A single turn carries every row of the set below to another of its rows. Some are shown first; where does it send the rows asked next?
J_36: .07, .10, .13, -.06, .43, .38, -.02, .23, -.01, .01, -.19, .03, -.20, .11, .07, -.06, -.14, -.35, -.02, .04
J_234: -.16, .06, -.14, .17, -.16, -.04, -.06, -.01, .08, .03, -.13, -.07, -.06, -.28, -.27, .27, -.06, .20, .02, .17
J_330: -.05, -.01, -.05, .15, .22, -.20, .02, -.07, .05, -.19, -.01, .29, .07, .32, .10, .06, -.09, .07, -.08, -.22
J_953: .20, -.15, .05, .13, -.06, .02, .04, .17, -.36, -.03, .13, -.11, -.08, -.18, -.01, .11, -.05, .12, -.18, .12
J_686: .12, .05, -.07, .24, .23, -.03, .10, .04, .04, -.16, .09, .14, .04, .01, .04, .39, .22, .24, -.10, .11
J_898: -.07, -.12, -.19, .14, -.11, .21, -.26, .28, .11, .16, -.26, -.13, -.02, .15, -.23, -.06, .10, -.08, -.25, .04
J_905: -.18, .11, .14, .25, -.21, .06, -.05, .03, -.25, -.21, .00, .08, -.03, .06, .02, .11, -.13, -.36, .01, -.03
J_264: .28, .37, -.02, -.14, .23, .11, .05, .03, .20, .04, -.13, .26, -.17, .02, -.07, .13, .27, -.13, -.04, .28
J_207: -.05, .00, -.26, .36, .17, .31, .15, -.14, .06, -.17, .10, .13, .14, .12, -.38, -.14, -.14, -.08, -.01, .06
J_854: .00, .07, -.19, -.34, .14, -.07, -.15, .04, -.03, .08, .07, .32, -.33, .14, -.01, -.03, -.22, -.12, -.03, -.06
J_171: .22, -.12, -.24, .04, .03, .20, -.41, -.01, -.19, -.10, -.15, .06, .06, -.14, .08, .03, -.05, -.21, -.22, -.10
J_285: -.14, .05, -.22, .01, -.06, .17, -.29, .30, -.06, -.27, -.15, .43, -.17, .08, .06, -.07, -.03, .04, .22, -.12
J_12: .29, .39, -.29, .04, -.02, .08, -.16, .00, .10, .07, -.45, .12, -.08, -.06, -.10, .16, -.05, -.18, -.08, .00
J_227: .08, .11, -.09, .52, -.02, .38, .11, .11, -.02, .01, -.10, .03, .16, -.25, -.03, .00, .17, .06, -.09, .02
J_74: .28, .15, .14, -.19, -.08, .17, -.12, .04, -.25, -.15, .14, .19, -.17, -.07, -.03, -.25, .02, -.23, -.03, .24
J_984: -.14, .09, -.27, -.04, .19, .10, .37, .03, -.13, .02, -.43, .12, -.28, -.13, -.06, -.05, -.16, -.05, .09, .01
J_715: .06, -.05, .07, .07, .11, .13, .22, .43, -.07, .19, .00, -.04, -.12, -.12, -.17, -.13, -.25, .19, -.10, -.09
J_314: .13, .04, -.05, .06, -.20, .28, -.04, -.03, .12, -.22, .02, .10, .04, -.23, -.05, -.44, .15, -.07, .20, .00
J_121: -.01, -.03, -.09, -.04, .43, .24, -.15, -.03, .34, -.15, .02, .12, -.08, -.14, -.10, -.05, .06, .22, .18, .17
J_117: -.12, .27, .02, .09, .10, .08, .41, .09, .18, .20, .10, .26, -.21, .06, -.09, -.09, .08, .17, .12, .05

J_227 -> J_117
J_264 -> J_74
Now these:
J_36 -> J_905
J_715 -> J_330
J_984 -> J_285

